Each path below is one point turned by a fixed rotation once a step. After each direction that follows a path, write how fast that rotation turns it, in degrees each step (0 if it stays still).
Each turn is a multiple of 5 degrees from 10 to 175, or 0.
Each row of a path follows its step; steps can be skipped.

step 0: [ 1.84 -0.27 -0.09 -2.90  0.98 -1.33  0.74 -0.92 -0.05 -1.04 -0.05  0.12
  0.69 -1.65 -1.50  1.31 -1.26  1.63 -0.21  0.17 -0.34 -1.08  1.17 -0.71
  1.28  0.93 -0.03  1.39  1.08 -0.56  0.06 -0.18  0.16 -3.18  0.32 -0.70
  1.38 -0.89 -0.41 -1.68 -0.86 -0.42 -1.12  0.83  0.71  0.36 -0.22  0.14
  0.11]
step 1: [ 1.12 -1.69 -1.07 -1.09  0.15 -0.65  0.71 -0.39 -2.33  0.71  0.96  1.14
  1.11  1.34  0.30 -1.20 -0.09 -1.12  0.54 -0.24  0.72 -1.39  0.35  0.07
  1.20 -0.19 -0.56  0.64 -3.11 -0.20  0.39 -2.31  0.08 -0.13 -1.57  0.63
  0.55 -0.69 -2.04 -0.97  0.35 -0.59  1.43  0.26 -0.47 -1.39 -0.93  0.20
 -1.14]
step 2: [ 0.33 -0.84  0.27  0.19  0.57 -0.05 -2.04 -1.53  1.77  0.44  0.70 -1.96
  0.90  0.89 -0.18  0.71  1.71  2.81  1.09 -0.23  0.68  0.32 -0.84  0.69
  1.60 -0.52 -1.80 -0.51 -0.49 -0.87  0.35 -0.62  2.33  1.00 -0.64 -0.69
 -0.03 -0.92 -0.94 -1.28  0.12  1.45 -0.02 -1.60  1.14 -1.18  0.44  0.46
 -0.29]
step 3: [ 0.28 -2.54  0.21 -1.83  0.20  0.41 -1.58  1.10  1.58 -0.12  0.53  0.27
  0.67 -1.05 -0.31 -0.23 -0.32 -0.70  0.45 -1.55 -1.61  0.69 -0.45  0.95
 -1.51  1.75  0.90 -0.70 -0.23  2.00 -0.47  0.33  2.41  1.79 -0.10  0.35
 -1.23 -0.25  0.10 -1.02 -1.25  0.04  0.75  0.81 -1.03 -0.02 -0.05 -1.21
 -1.97]
step 4: [-0.85 -1.10 -1.56 -1.69  1.18 -2.38  1.84 -0.14  0.63 -1.06  1.88 -0.73
  0.09 -1.21 -0.45  0.94 -0.84  0.06  0.62 -0.80  0.41 -0.22  0.07  0.30
  0.63  0.64  0.02  0.50  0.86 -2.12 -0.55  1.44 -0.37  1.47  0.10  0.58
 -1.25  1.69 -1.22 -0.23 -0.37  1.47  0.60  0.76  0.73  0.96  1.00 -1.67
  2.07]
step 5: [ 0.06 -0.23 -0.92 -1.19  0.71 -1.11 -0.18  0.08 -1.07 -0.15  0.58  1.53
  0.46  0.02 -1.21 -0.09 -0.31 -0.11  2.61  1.02 -1.40 -1.59  1.02  1.01
  1.03 -0.47 -0.02 -0.69 -1.63 -0.63 -0.08  0.61 -0.50 -1.10  1.65 -0.48
  0.09  0.14  1.18 -2.23 -2.31 -0.21 -0.75  0.56  0.42  1.34 -2.67  1.44
  0.08]
step 6: [-0.46  0.24 -0.27 -1.72  0.12  0.67 -0.01 -0.57 -2.50 -1.00  0.84  0.87
  0.16 -0.65  0.06 -0.74 -0.19  3.63 -0.74  0.57  0.12 -0.32 -0.03 -0.72
  0.99 -1.50 -0.47  1.38 -1.29 -0.29 -0.61 -1.78  1.90 -0.01  0.07 -0.71
 -0.08 -0.71 -2.35 -1.60  0.04 -1.37  0.25  1.37 -0.36 -0.28  1.17  0.22
  0.31]
step 7: [-0.25  0.14 -1.89 -0.21  0.50 -0.94 -1.54  0.98  0.50  1.24  0.20 -1.33
  1.91  0.49 -0.81 -0.25 -0.66  0.36  0.37 -1.34 -0.69 -1.04 -0.10  0.07
  3.47 -0.37  0.65 -0.10 -0.72  1.86  0.84  0.25  2.09 -0.31 -1.97 -0.42
  0.40 -0.19 -1.10  0.13  0.80  1.07 -0.29 -0.48 -0.90 -1.86 -0.73 -0.02
 -1.77]
step 9: [-0.50 -1.83 -0.97 -1.13 -0.21 -1.57 -1.40 -0.55  0.65 -1.50  1.35 -1.89
 -0.42  1.09  0.82 -0.89 -1.30 -0.49 -0.32 -0.19 -1.49  0.33  0.29  0.00
  0.02  0.95  0.25 -1.46 -1.00 -0.23 -1.14  1.12  0.59 -1.00  1.75  2.32
 -1.58  0.73 -0.31 -0.28 -2.50  1.02  0.11  0.99  1.67 -0.56  0.44 -0.66
  0.20]
step 10: [ 1.53 -1.20 -1.24 -0.32  2.02 -0.78  1.72  0.52 -0.07 -2.32 -0.07 -0.03
  1.14 -1.85 -0.21  0.50 -0.60  0.72  0.66  1.22 -0.69  1.54  0.89  0.29
  0.79 -1.58 -0.42  0.79 -1.32 -0.01  0.73  1.35 -0.82  0.60  1.27 -2.22
 -1.75  0.34 -0.82 -0.88 -1.03 -0.38  1.60  0.59  0.31  1.48 -0.51  0.79
 -0.38]
step 11: [-0.70  0.72 -1.10  0.89  1.33 -0.63 -0.26  0.52 -2.56 -0.46  0.68  0.52
 -0.17  0.76 -1.59 -0.52  0.75  1.52 -0.69 -2.71 -1.13 -1.10 -0.81 -0.30
  1.16 -0.22 -1.04  0.35 -1.87 -1.01 -0.75 -1.45  1.23  0.08  0.67 -0.25
 -0.73  0.36  0.06 -0.50 -0.68  1.01 -0.26  1.39 -2.40  0.95 -1.89  0.75
  0.85]
Directions:
[ 0.13  0.16 -0.36  0.38  0.15 -0.01 -0.27  0.42  0.40 -0.01 -0.12  0.22
  0.15 -0.56 -0.37  0.07  0.41  0.59 -0.51 -0.59 -0.26 -0.11 -0.20  0.17
 -0.25 -0.28  0.27  0.24  0.56  0.05 -0.02  0.13  0.60  0.50 -0.24  0.53
 -0.32 -0.06 -0.02  0.27  0.48 -0.13 -0.15 -0.14 -0.43 -0.09 -0.41  0.26
 -0.16] => 85
[ 0.60 -0.21  0.28  0.12  0.37 -0.17 -0.03 -0.27  0.57  0.24  0.02 -0.15
 -0.24  0.46 -0.28  0.08 -0.07 -0.08  0.21  0.62  0.00  0.64 -0.73  0.06
 -0.02  0.17  0.45 -0.18 -0.24 -0.12  0.03 -0.08  0.00  0.22  0.62  0.25
 -0.44 -0.06 -0.45  0.23  0.33  0.00 -0.21  0.14 -0.31 -0.48 -0.24 -0.54
 -0.12] => 60
[ 0.17  0.15 -0.35 -0.02  0.10  0.26 -0.27  0.24 -0.24 -0.17  0.48  0.04
 -0.11 -0.58 -0.02  0.58 -0.45 -0.33  0.04  0.20 -0.39 -0.19 -0.71 -0.14
 -0.11 -0.08  0.04 -0.15  0.26 -0.32 -0.02 -0.10 -0.20  0.05  0.02  0.25
 -0.45 -0.06  0.82  0.09  0.02  0.17  0.41  0.03  0.93 -0.06  0.14 -0.46
 -0.28] => 70
[-0.46 -0.15  0.39  0.57 -0.06  0.10 -0.68  0.18  0.04 -0.16  0.22  0.40
 -0.81  0.06 -0.40  0.53  0.68 -0.47  0.32 -0.14  0.04 -0.18  0.45  0.21
  0.36 -0.29 -0.28 -0.18 -0.11 -0.60  0.35 -0.31  0.03  0.13  0.19  0.04
  0.01 -0.22 -0.29  0.09 -0.16 -0.02 -0.34 -0.01  0.24  0.07 -0.28 -0.04
  0.12] => 115
[-0.40 -0.40  0.11  0.18  0.23 -0.30  0.07 -0.24  0.00  0.06 -0.07 -0.18
  0.56 -0.28  0.45  0.38  0.50 -0.08 -0.20 -0.75 -0.35  0.60 -0.29  0.60
 -0.21  0.05 -0.22 -0.12 -0.31 -0.17  0.12  0.01 -0.60  0.26  0.70  0.17
  0.04  0.14  0.13 -0.16 -0.25  0.11  0.15 -0.13 -0.21  0.26  0.50  0.10
 -0.40] => 55

step 0: [ 1.71  0.82 -2.20 -1.06 -1.42 -0.53  1.77 -0.98 -0.77  0.60  2.04  1.35
  0.95  1.04 -1.71  0.54  0.18  0.31  0.67 -0.74 -1.10  0.22 -0.51  1.23
  0.06  0.56 -1.67  0.67 -0.79  0.98  2.25  0.28  0.40 -2.54  0.94  0.07
 -0.01 -0.77 -0.35 -0.50 -0.12  0.67  0.24  0.08  0.05 -1.44  1.65  2.06
  0.22]
step 1: [ 0.96  1.54 -0.46 -0.44  0.29  2.88 -1.52 -0.46 -0.55 -0.53  1.95  0.08
  2.37 -0.79 -2.05 -1.45 -0.22 -1.56  0.25  0.20  1.27 -0.79 -0.22  0.73
 -0.71  1.71  0.01 -1.87  0.96 -0.48 -0.14  1.06  0.77  0.17  0.28 -0.61
 -0.18  0.63 -0.21  1.47  0.84  0.30 -0.66  0.80  1.17 -0.43 -1.82  0.92
  1.77]
step 2: [ 1.54 -0.05  0.45 -0.82 -0.08  0.73 -0.05 -0.71  0.96 -0.58 -0.46  1.17
  0.04  2.42 -0.44 -1.47 -0.01  0.91 -1.15  0.28  0.51 -2.02 -0.35  1.69
 -0.68  1.44 -1.54  0.05 -1.12  0.63  0.60  1.35 -0.33 -2.07  1.55  3.15
  1.72  0.64  0.63 -0.72  1.17  0.04  0.20 -1.47 -1.42 -0.84 -0.41 -0.19
 -0.01]
step 4: [ 0.24 -0.72 -0.23 -0.03 -1.48  1.05 -0.34 -1.31  3.04 -0.54  0.70 -0.10
  3.02  0.06 -0.02 -1.95  0.65  0.16  0.14 -0.96 -0.37 -1.26 -0.29 -0.83
  0.71 -0.71 -0.54 -0.22 -0.53 -0.75 -2.05 -0.01 -1.53 -1.22  0.72  1.38
  0.79  0.68  0.56  1.75  1.36  1.46  0.41  0.12 -0.45  0.06  0.69 -0.42
  2.41]
step 6: [-1.83 -0.98 -1.82 -1.92 -1.31  1.36 -0.52 -1.37  1.07 -0.84 -0.16  0.43
  0.77 -1.20 -2.45 -0.40  1.56 -0.92 -0.51  0.37 -0.13 -2.27 -0.11  1.61
 -1.64  0.72  1.10 -0.21  0.09 -1.70 -0.77 -0.71 -0.17  0.14 -0.99  0.64
  0.69 -0.68  1.81  0.19 -1.63  0.24 -0.14  1.28  0.87  0.31  0.54  0.78
  1.36]
step 7: [ 0.04  0.90 -0.18  0.07 -0.44  0.18 -2.22 -3.11  1.15 -0.30  0.01 -0.07
  1.25  0.78  1.24 -1.41 -0.75  1.66 -1.25 -1.29  1.22 -0.42  2.08  1.63
 -0.39  0.30 -0.28  1.07  0.86 -1.28 -0.44  0.80 -0.09 -1.50 -0.03  1.03
  0.00 -0.27 -1.45 -0.51 -1.30  1.15  0.61 -0.32 -2.19  1.78 -0.63  0.26
 -0.69]
step 8: [-1.37 -1.51  1.24 -2.86 -1.00  0.59 -0.06 -0.78  2.04  0.69 -0.44 -1.00
  1.15  0.02 -0.39 -0.09 -1.54 -0.80  0.22  1.85 -1.34  0.94  0.51  2.31
 -0.17  0.39  0.06  0.59 -1.16  0.07 -0.78  0.35 -0.43 -0.34  1.02 -0.56
  1.06  0.05 -0.58 -2.44 -1.41  0.39 -1.16  2.22  1.28 -0.41 -0.33  0.43
 -0.70]
step 9: [ 0.09  0.73 -0.88 -1.80 -0.97  0.48 -0.87 -1.44  0.99  2.28  0.25  0.31
  1.31  0.60  0.28  0.57  1.15  0.61 -1.13 -2.25 -0.51 -0.02  0.58 -2.28
 -1.67  0.31 -1.00  0.01  0.88 -2.63 -2.37 -0.99  0.98  0.22  1.14  0.48
  0.94  1.23 -0.30 -0.66 -0.96 -0.41 -1.04  0.84 -0.58  0.91  1.13 -0.10
  0.74]
step 10: [-2.18  1.01  1.35 -2.82 -1.05  1.78 -2.04 -1.17 -0.11  1.21  0.09 -0.33
  0.46  1.02  1.45  1.46 -1.67  0.39  1.88 -1.04  0.20 -0.30  0.27  0.52
  0.32 -0.53 -0.03  0.74 -1.28 -1.15  2.29 -0.51 -1.12 -1.30  0.71  0.15
 -0.76  0.16 -0.19 -0.69  0.06  0.46  2.10  0.35  0.71  0.13 -0.81  0.50
  0.35]
step 11: [-0.90 -0.27  1.14 -2.67 -1.29 -0.32 -0.44 -0.80 -1.05  1.16 -0.04  1.57
  0.69 -1.61  0.56 -1.01  1.79 -0.48 -0.18  0.41  0.91  0.19 -1.66  1.42
 -3.51 -2.60  0.27 -0.68  0.16 -0.61 -1.11 -0.09  1.08  0.41  0.13  0.29
  1.37  0.78 -0.67 -1.35 -0.52 -0.24 -0.71 -0.44  0.86  0.47 -0.90  0.18
  0.52]
step 12: [-0.51  0.40  0.38 -2.01 -2.18  1.30 -0.80 -1.84 -1.79  0.11 -1.20  1.10
  0.39  1.91  1.17 -0.44  0.44  0.11 -1.48 -0.22  0.34 -1.12  0.73 -0.46
  1.74 -0.84 -0.92  1.03  1.75 -0.89 -0.70  0.83  0.35 -0.95  1.24  0.16
 -0.73 -0.74 -0.68  0.38 -0.29 -0.62  1.40 -0.41  1.55  0.66  2.17  0.92
 -2.02]
Directions:
[ 0.29 -0.03  0.37  0.33 -0.34 -0.04 -0.31 -0.03  0.30 -0.38  0.61 -0.06
  0.42 -0.36  0.20 -0.22 -0.22 -0.06  0.57 -0.69  0.41  0.16 -0.06 -0.04
  0.19 -0.22  0.14 -0.24 -0.14  0.03  0.39 -0.02 -0.29 -0.13 -0.50 -0.07
 -0.64 -0.21 -0.57 -0.12 -0.17  0.32  0.30  0.20 -0.19  0.36 -0.27  0.28
  0.62] => 115
[ 0.08  0.15 -0.04  0.29  0.30 -0.17  0.15 -0.10 -0.18 -0.21  0.28  0.22
  0.28  0.52 -0.04 -0.07  0.62  0.98 -0.31 -0.11 -0.16  0.72 -0.24  0.07
 -0.13 -0.17 -0.55  0.26  0.06 -0.36 -0.24  0.17  0.23  0.04  0.00  0.22
 -0.09 -0.50  0.01 -0.55 -0.11 -0.29  0.61 -0.07 -0.36 -0.24  0.06 -0.20
  0.40] => 155
[-0.45  0.35 -0.55  0.23 -0.23 -0.28  0.33 -0.08 -0.28  0.03 -0.18  0.41
 -0.03 -0.09 -0.32  0.00  0.73 -0.28  0.43  0.36  0.41  0.15  0.14  0.60
 -0.07 -0.62  0.32 -0.02  0.26 -0.19  0.05  0.39 -0.02 -0.44 -0.07 -0.10
 -0.05 -0.15 -0.25  0.78 -0.15  0.22  0.54  0.06  0.10  0.11  0.22  0.31
 -0.21] => 60
[-0.10 -0.51  0.12 -0.02 -0.51 -0.69  0.62 -0.06  0.03 -0.29  0.22  0.16
 -0.26 -0.33 -0.49  0.68 -0.57  0.33  0.09 -0.03 -0.04 -0.21 -0.53  0.57
  0.02 -0.27 -0.07 -0.08  0.13 -0.22  0.10 -0.16  0.36  0.01  0.35 -0.45
  0.29  0.16 -0.17 -0.23 -0.04 -0.38 -0.18  0.16 -0.21 -0.28 -0.52  0.30
  0.08] => 135
[ 0.17  0.43  0.20 -0.59  0.02 -0.25 -0.07 -0.16  0.38 -0.09 -0.27  0.06
 -0.31 -0.48 -0.12  0.25 -0.15  0.36 -0.49  0.22  0.07  0.13  0.45 -0.24
  0.23  0.04 -0.27 -0.62 -0.20 -0.09  0.03  0.25  0.30 -0.64 -0.13 -0.18
  0.46 -0.40 -0.12  0.11 -0.20  0.30  0.10 -0.50  0.68  0.11  0.03 -0.05
  0.74] => 0
[ 0.84  0.01  0.06  0.02 -0.03 -0.19  0.16 -0.10 -0.07 -0.22  0.10 -0.17
 -0.15  0.57 -0.03  0.19 -0.09  0.10 -0.29 -0.41  0.34 -0.38  0.27 -0.13
  0.23 -0.53  0.45  0.01  0.07 -0.38 -0.35  0.20 -0.12 -0.81  0.09  0.09
 -0.17  0.88  0.47 -0.13 -0.05 -0.25  0.12 -0.32 -0.24  0.49  0.29 -0.10
 -0.17] => 145
[ 0.20  0.22  0.33 -0.30  0.08 -0.06 -0.09  0.46 -0.16  0.46 -0.34  0.20
  0.51  0.08  0.13 -0.06 -0.15 -0.26  0.24  0.32  0.02 -0.21 -0.91 -0.45
  0.09 -0.10  0.03 -0.16  0.00 -0.18  0.28  0.50  0.28 -0.02  0.57  0.71
 -0.08  0.10 -0.38  0.15  0.19 -0.68  0.27 -0.32  0.09  0.17 -0.12  0.44
  0.30] => 40
[ 0.37  0.15 -0.31 -0.47 -0.07  0.27  0.04  0.31 -0.51 -0.43  0.53  0.19
 -0.46  0.30 -0.18 -0.22 -0.37 -0.19  0.17  0.11  0.21  0.60 -0.34  0.25
  0.34  0.13 -0.32 -0.25 -0.23  0.24 -0.43 -0.46 -0.03 -0.21 -0.40  0.14
 -0.01 -0.25 -0.17  0.66  0.51 -0.34 -0.42 -0.42 -0.34 -0.12  0.18  0.04
  0.01] => 20
